Families of rows that turns and mirrors carry onto each other, the same ones carrying the whole set onto itself: the rest of each named row's family, in list order:
5 families of 4 rows:
W: [  2  11  24   5  10  23 -12   3 -34  -1   0  25 -10   0  27 -22   7 -11
  -8 -11  -5 -22   6 -23   6   0   5 -10 -11  -7   0   4]
E: [ 16   1  31 -11  -4  31  -5  16 -12   1  -2  17   7  10   5 -13  13  -7
  15  -7   7 -13  13  -3  -2  28 -25  25   5  -2 -10   9]
P: [  1  13   4  -7  -6  26 -15  14 -13  -8  12  12   6  24   7   2   5  -8
   8  14  10  -9   5  -1  10  -2  13 -20   1  -7   9  -2]
H: [ 14   5  26  -8  -4  31  -8  14 -13   0  -2  25   9   6   9 -12  17 -10
  15  -7   5 -14  11   5   1  22 -25  25   4  -4 -14   9]
N: [ -6   3  19  -6   8  26   3  14 -14  12  -9  -2  26 -15  16  -3  15  -6
   6  13  -6 -22  20 -14  -7  12 -12   2  -4  11  22  -7]
G: [-11   6  19  -9   8  27   5   9 -10  15 -12  -1  24 -17  13  -6  13  -2
  10  10  -7 -19  24 -11  -8  12  -7   8  -9   8  19  -3]
J: [ 11   2  24 -10  -6  32  -8  14  -7   8  -1  19   6   9   5 -17  16 -11
  13  -6   4 -17  16   0  -2  28 -26  21   2  -2 -12   9]
C: [ -1   6   3 -11 -14  28 -16  19 -14  -5  13  16   1  22   9   2   7 -10
   6  12   4  -7   7  -2  13   2   9 -21   3  -3   6  -4]
X: [-10   7  23  -6   7  24   1  16 -13  12  -7  -1  25 -13  11  -9  16   2
   7   9  -4 -21  23 -18  -4  14 -10   7  -9   8  27  -3]
U: [  7  16  20  -3   8  22 -12   6 -37  -2  -1  28  -6   3  25 -23   6 -12
  -6 -15  -9 -23   9 -26   6   1   7  -9 -12   1  -1   0]
F: [  1  16  29  -2  10  19 -11   0 -35  -2  -6  25  -7   0  26 -23   2  -9
  -3 -14  -2 -23   5 -21   4   0   9  -8 -13  -7   2   5]
L: [ 10   5  30  -9   1  25  -6  22 -16   6   1  23   5  11   6 -12  13  -8
  11  -7   7 -14  16   1   0  29 -26  22   5  -4  -8  10]
R: [  7  12  25   0  12  19 -10   2 -33   1  -7  23  -4   0  31 -17   2 -15
  -4 -10  -7 -18   5 -22   3  -2  11  -9 -11 -10  -3   1]
Y: [  0   7   7  -9 -11  32 -15   9 -11 -11  11  13  12  20   5  -3   6  -9
   8  13   1  -8   3  -4   9  -1  14 -22  -3  -2   2  -4]
T: [ -4  13   4  -7  -6  28 -17  14 -12  -3  12  19   8  23   6  -2   7 -11
   6  15   4 -10   4   4   9  -1  10 -26  -2  -5   6  -2]
S: [ -8   6  22 -13   8  22   5  13 -13  12 -12   0  28 -12  15  -4  12  -5
  11   9  -4 -20  22 -12  -7  13  -7  11  -5  12  23  -5]
M: [-12   2  27  -5  11  19   5  12  -9  11  -9  -1  27 -14  17  -5  12  -4
   9  13  -2 -18  19  -9  -6  11  -7   9  -2   4  21   0]
D: [ 11   7  27 -10   2  31  -7  10  -9   3   2  18  11  13   2 -18  14  -7
  16  -4   7 -15  12   2  -2  23 -25  25   4  -3 -13  12]
Q: [  7  15  27   1  10  19 -12   6 -34   1  -1  21  -6   6  28 -20   4 -14
  -6 -11  -3 -25   5 -26   9  -3   7  -9  -8  -7   5   1]
K: [ -4  10   9 -11  -8  30 -14  14 -12  -5  13  12   3  27   4  -2   4  -8
   9  13   6 -11   4  -1   7   2   9 -25   1   1  10  -1]

The rest of the family of U: L, Y, M
The rest of the family of W: E, T, S
The rest of the family of G: P, J, Q

Families of rows that turns and mirrors carry onto each other, the same ones carrying the whole set onto itself: the rest of each named row's family, in list order:
3 families of 5 rows:
Nila: [  9  -9   6 -12   3 -19  -6   0  13  -2  16   6 -12  -7  -4 -12   1  -5
  -5 -15   0 -13   6  -4   5  14   8   8   8  20]
nagum: [  7  -6   9   6  11   6  17   4  22 -20  -9  -2   7   3  -2 -20   8 -18
  -2   6  -5  -2   9   5   1   3   2 -15 -10  -1]
mos: [-13  17  -6   3   1 -11  -8 -10   0   9   7   8 -15  -6  -9  10   0  -8
  -6   6  13 -10   4  -7  28  -5 -13 -19  -1  21]
tered: [ -5 -10   3  -3 -15   1  -1  -2 -11   4   4  -7 -10  -9   4   0  17 -10
 -17   2  23  -6  -9   3  -6  -9   2   4   8  -1]
Zofe: [  0  -7   1 -11 -15 -11  -5   1   4  12  22  -4 -10  -4  -3   2  14  -2
  -6  -8  14 -12  -7  -7   5   4   2  10  10  10]
Gori: [  1  -7   5   7   1  14  20   5  15 -12  -8  -8   9   5   0 -10  17 -18
  -6  13   7  -2   0   6  -1  -7  -2 -15  -9 -10]
lib: [-16  17  -5   8  -1  -5  -6 -12 -10   5  -1   8 -15  -9  -4  10   4 -12
 -13  13  21  -6   2  -1  23 -13 -14 -19  -3  15]
Zal: [  2 -11   9   1   1   0   0  -6 -12 -14 -14   2 -11 -14   6 -15   8 -17
 -21   4  15  -1   1   9 -11  -8   8   0   5   3]
gamev: [ 10 -11  11  -4  12 -13  -3  -6   2 -19  -6   7 -14 -13   3 -23  -2 -13
 -13  -7   0  -5  11   5  -5   9  14   0   6  15]
zofa: [ -7  17  -2   9  17 -13  -8 -14  -1 -10  -8  15 -17 -12  -5  -4  -8 -14
  -9   7   6  -6  14   0  22  -1  -6 -22  -4  26]
Ruzu: [ -3  -4   2   3  -8  11  18   8  19   2   6  -9  10   8  -4  -1  20 -12
  -1   9   8  -7  -5  -1   4  -4  -6 -10  -7  -8]
figon: [ -7  18  -5   4  12 -15  -9 -13   4  -1   6  13 -17  -8  -9   3  -6  -9
  -4   3   6 -11  11  -6  29   1  -7 -20  -3  28]
fotiz: [-12  17   0  12   9  -6  -5 -16  -9  -7 -13  11 -17 -12  -3   1  -2 -17
 -14  13  15  -4   8   3  18 -12  -9 -25  -4  16]
Lofib: [ 10  -4   6  -1  10  -1  15   8  30 -11   6  -3   9   7  -6 -16   7 -12
   5  -1  -9  -7  10  -3   8  12   1 -11  -8   6]
zon: [ 3 -4  1 -3 -4  3 16 11 29  2 14 -7 10 10 -7 -4 15 -7  6  3 -1 -9  1 -5
 11  6 -4 -8 -7  2]

The rest of the family of lib: mos, zofa, figon, fotiz
The rest of the family of Gori: nagum, Ruzu, Lofib, zon

Families of rows that turns and mirrors carry onto each other, the same ones carrying the whole set onto itself: the rest of each named row's family, in list order:
5 families of 8 rows:
fova: [  3  -6   1  -3  -2 -28 -15  -2   8 -29  16  -6  -9   0   5  10   4  20
 -16 -19   5   7   4]
dal: [ -7 -18  22   1   1 -10   1 -11  16 -15  18  -6  11  10  -1   3   3  20
   0 -19 -12  -6   6]
pazu: [ 20   9  -4 -14  -1  -9 -16  10  16 -12   3 -13 -18  -5   7  20   1  17
  -3 -15   5 -15 -23]
rol: [  8  -5   4  -8   8 -10  10  -6   7   0 -10 -22  -7  -3  13  14  -7   4
 -14  -5  -3  -6   6]
kad: [-17 -17   6   4  -1  -7   3 -14  15 -10  14  -6   7   7  -1   6   8   4
   2 -17 -12 -11  20]
muru: [ 13  -5  -3 -14   1  -3   9  -2   0  -1  -1 -11  -5 -10  11   9  -4  10
 -19  -5   1 -16  12]
Rilan: [  0  -4   5 -10   4 -12   3  -2   4   9  -3 -19  -3   0  12   4  -5   8
 -19  -2 -11  -5  -1]
sovok: [  1  -9  13   1  -4 -15   5 -10  17 -12  25 -10  10  11 -12   3  -5   4
  -3  -8 -14  -6  13]
keda: [  0  -4  -3   1  -7  -4 -14  -3  27 -32  21  -1  -5   3  -6  21  13  12
  17 -28   5 -22  -1]
paf: [ -8  -4   2  -5 -10 -21  -3   3  10 -26   8  -6  -9   1   6  16   6  27
  -8  -7  16   4   4]
kup: [  6  12 -16  -7  -2   0 -13   8  19 -17   0 -18 -20 -13  -3  16   3  15
 -10 -16  -4 -22 -15]
duk: [  7  -7   2   5 -12   0 -11  14  28 -14  12 -25   4   3   8   6  21   3
  -9  -6 -10  -1  -4]
kan: [ -5  -2   2  -8   2  -6   6 -21   7 -15  13   2 -10   2  13   5  -9  30
   8 -22   0 -19  -5]
vavoz: [ 18  -8   7  11 -16 -13 -13   4  25 -10   3 -19   4   2  -3   9   9  -3
  -4  -4   0   1  -3]
Taf: [ 12 -11  -1   4 -11  -4 -13   2  27  -7  13 -18   1   1   3  13  25  -2
 -12  -6  -7  -3 -10]
tuvif: [  4   0  -4   6  -9 -26 -12   0  -2 -19  12  -9 -13  -4  -1  11  12  24
  -9  -5   7   6   0]
nido: [ 10   7   3  -6  -7  -6   6  -3   3   2  -9 -11  -8   6  11  17   1  18
 -14   1  -6  -4  12]
zupur: [  9  -3   1  -2  -8  -7 -19  11  23  -9   6 -22  -1  -7 -11  18  20  -9
 -11  -7 -10  -6   1]
Buval: [ -8   5   2 -14  10 -12   1  -6   5 -16   5  -1 -11   0  -1  12 -18  24
  11 -23   0 -22  10]
Lize: [  2   4  -8 -12  -2   1 -15   1  11 -14  -8 -12 -19 -17  13  21  15  17
  -1 -23   4 -17 -16]
mak: [ -7 -13   0  -1   0  -8 -17  -5  25 -25  27 -10  -4 -10  -8   8   7   4
  11 -28  -3 -20 -15]
Norip: [ 10 -11   2 -13  -9   8   2  -2  16   9  10 -16  -5  -2   2  18  -1   6
   2 -22 -16 -36   2]
nub: [  0  -4   8 -15   2  17  -2 -12  28  -4  10 -14   3  -4   2  13  -2   0
   6 -23 -18 -29   1]
fiv: [  5  -7   3  -8   1   5 -10  -6  25  -1  -3 -20   7   0  -3   9   3  11
  11 -12 -13 -40  -4]
pese: [-18   0   0 -22   8  -8   7  -6   9 -13   8   1 -13   0   6  14   1  24
   4 -29  -5 -27  -2]
Zegeg: [ -7  -2  -3   0  -9  -4 -22   0  23 -20  30   2  -6   6 -10  12  14  17
  13 -23  -4 -21 -10]
lenat: [ -1  -1   0  -6   0  12   1  -4  23   6   3 -15   1   0  -2  13   2   2
  16 -10 -11 -32  -4]
ridip: [ -3 -16  15   2   8  -9   2 -10  17  -6  16  -6   0   8  -3   3  13   8
   5 -16 -12  -6  23]
ruzo: [ -6  -2   0 -20   9  -1  -2 -14   1 -20   9  -6 -14   0  -2  13  -2  33
  10 -27   4 -18   2]
mut: [ -8   0   4   6  -6  -7 -21  -8  25 -20  25 -15  -8   0  -9  14  13  13
  17 -23 -11  -7 -12]
bivid: [  8  12 -15 -12 -10  -9  -7  10  19  -6  -4 -13 -20 -10   4  19   6   3
  -1 -17   7 -23 -10]
Vare: [ -6  -3   0  -2  -1 -21  -3   2   5 -21  17   0 -20   4   9  16   6  12
 -11 -18   5  16   3]
zana: [-13  -2   5   7  -6 -11 -21  -7  25 -26  14 -11  -5   2 -13  14  20  11
   5 -24   6 -24 -15]
Serik: [ -6  -2   0 -13  11 -19  -1 -18   2  -9   2   5 -14  -1  -3  18 -13  16
   7 -25   2 -25   1]
rit: [ 11   0  -1  13 -11  -9 -11   4  24  -6  14 -17   4  -9   2  12  10 -10
 -10  -2 -16  -6  -1]
mepi: [ 14  -5   6 -16  -3 -10  16   5   8   2  -2  -8  -2  -2  14   9  -7   9
  -9 -11 -10  -6  10]
Pono: [ -5   6   0   3   5 -23  -9  -6  14 -32   6  -6  -6  -2   2   5  11  17
  -5  -8   8  11  -4]
Bafer: [  2 -13  17  -1  -1  -8   0 -19   7 -10  24  -3  11   4   4   9   4   8
   8 -12  -8  -1  17]
bigo: [  8  -5   8  -5   4   0  -2  -4  25   4   5 -14   1   1  -5   6   4  -7
   7 -28 -21 -30  -9]
zifem: [  5   8 -15 -11  -9  -7 -14   6  12 -17   0 -14  -9  -8   9  21  -3  14
  -6 -12   4 -20 -24]

The rest of the family of rol: fova, Taf, Buval, Zegeg, lenat, ridip, zifem
The rest of the family of Norip: sovok, kan, nido, zupur, Lize, mak, Pono
The rest of the family of bigo: dal, paf, vavoz, pese, bivid, zana, mepi

Families of rows that turns and mirrors carry onto each other, the same ones carrying the whole set onto itself: the rest of each named row's family, in list order:
4 families of 8 rows:
topo: [  2  10 -15  -2  -6 -17   6  -3   3 -20 -11 -10  -5   4  26]
gaku: [  5  -6 -22  -2  -9  20  -9  -1  12 -21  -1 -19  -6   8  15]
rimo: [  0   6  -8  10  -8  -6 -13  -1   2 -20  27  -2   0   2  33]
duvi: [  4  -6 -19   4 -16  13 -13   3  12 -21  -7 -20  -4   5  13]
fogep: [-20   1 -21  -1  -1  -1  -6  -1   6 -14   3 -21  24   7  27]
fefer: [ 12   2   3  -3  -9   5  -3  -4   4 -23   8   5 -11 -14  13]
vek: [ -8   6  -4  -6  11 -12  -2 -10   6 -10  14   6  16 -16  23]
navom: [-17   1 -28   2  -4  -6 -12  -7  -1 -16   1 -19  19   7  24]
lel: [ 13   3   0   2   0   6  -3  -7  10 -18   4  10 -13 -10  10]
maz: [-22  -1 -26  -1  -2  -1  -7  -7   7 -20   5 -23  20  -1  25]
Vovip: [ -2  -4 -11   0   5  18 -15  -9   6 -15  23  -6  24  -7  11]
bev: [ -5  -4 -12  10  -8  -5 -11   2   6 -22  24  -6  -7   1  35]
pali: [  0  -3 -12   8  -4  -2  -9  -4  10 -20  24  -2  -1   5  40]
sozek: [ -7   7  -9  -7   3   8   0  -6   7 -12 -17 -10  13  -9  -3]
mukif: [ -8  -6  -6   3   5  23 -16  -6  13 -12  18  -2  17  -7  10]
peza: [-13   5   2   3   9 -14  -7  -7  -5 -14   6   2  16 -16  26]
Vulel: [ -2   0 -13  -8   4   5  -5 -15  11 -12 -14 -14  12  -4  -5]
nako: [  7  -5 -24   4 -15  13  -8  -7  15 -23   8 -18  -3   7  11]
zego: [ 15   4   8   0   1   6  -6  -8  12 -17  11   2  -6  -8   5]
garav: [ -6 -13 -14   3   0  17 -14  -2  13 -17  19   1  15 -11   4]
rufop: [ -3   4 -12  -2  -4 -21  -1  -4   6 -24 -16 -12  -6   3  25]
nules: [-18  -2 -24   2   3  -5 -13  -4  14  -8  -1 -20  24   2  23]
biv: [ 16   0   6   3   4   1  -6   0   9 -18   3   3 -12 -12  12]
zigol: [ -1   1  -4  -4   0   1   5  -6  10  -6 -12 -14  10 -14  -3]
riro: [  2  10 -10   3  -8 -20  -3  -7   6 -17 -11  -9 -11   6  17]
Dafig: [-11   9   1   3   9 -15  -1  -7   4 -12   9   7  18 -12  22]
Noro: [  1  14  -8  -5  -5 -17  -2  -6   4 -14 -11 -15  -4  -1  31]
niret: [ -2   5  -8  -7  10   5  -3 -10  10 -16 -15 -15  15 -15   1]
sivo: [ -9  11   3  -3  13 -15  -9  -9  -2  -9   4   3  18  -8  17]
Pevi: [  5  -6 -22  -2  -7  14  -7   0  20 -24   1 -23  -7   4  10]
Boz: [ -3  -1 -18   3  -6  -1 -21  -1   7 -26  20  -2   1   1  40]
mami: [ -4  -4  -7   5   5  21 -12  -4  11 -13  23  -7  14 -16  12]

The rest of the family of garav: duvi, fefer, vek, nules, zigol, Noro, Boz
The rest of the family of zego: rimo, navom, Vovip, Vulel, nako, riro, sivo
The rest of the family of mukif: topo, gaku, fogep, lel, pali, sozek, Dafig

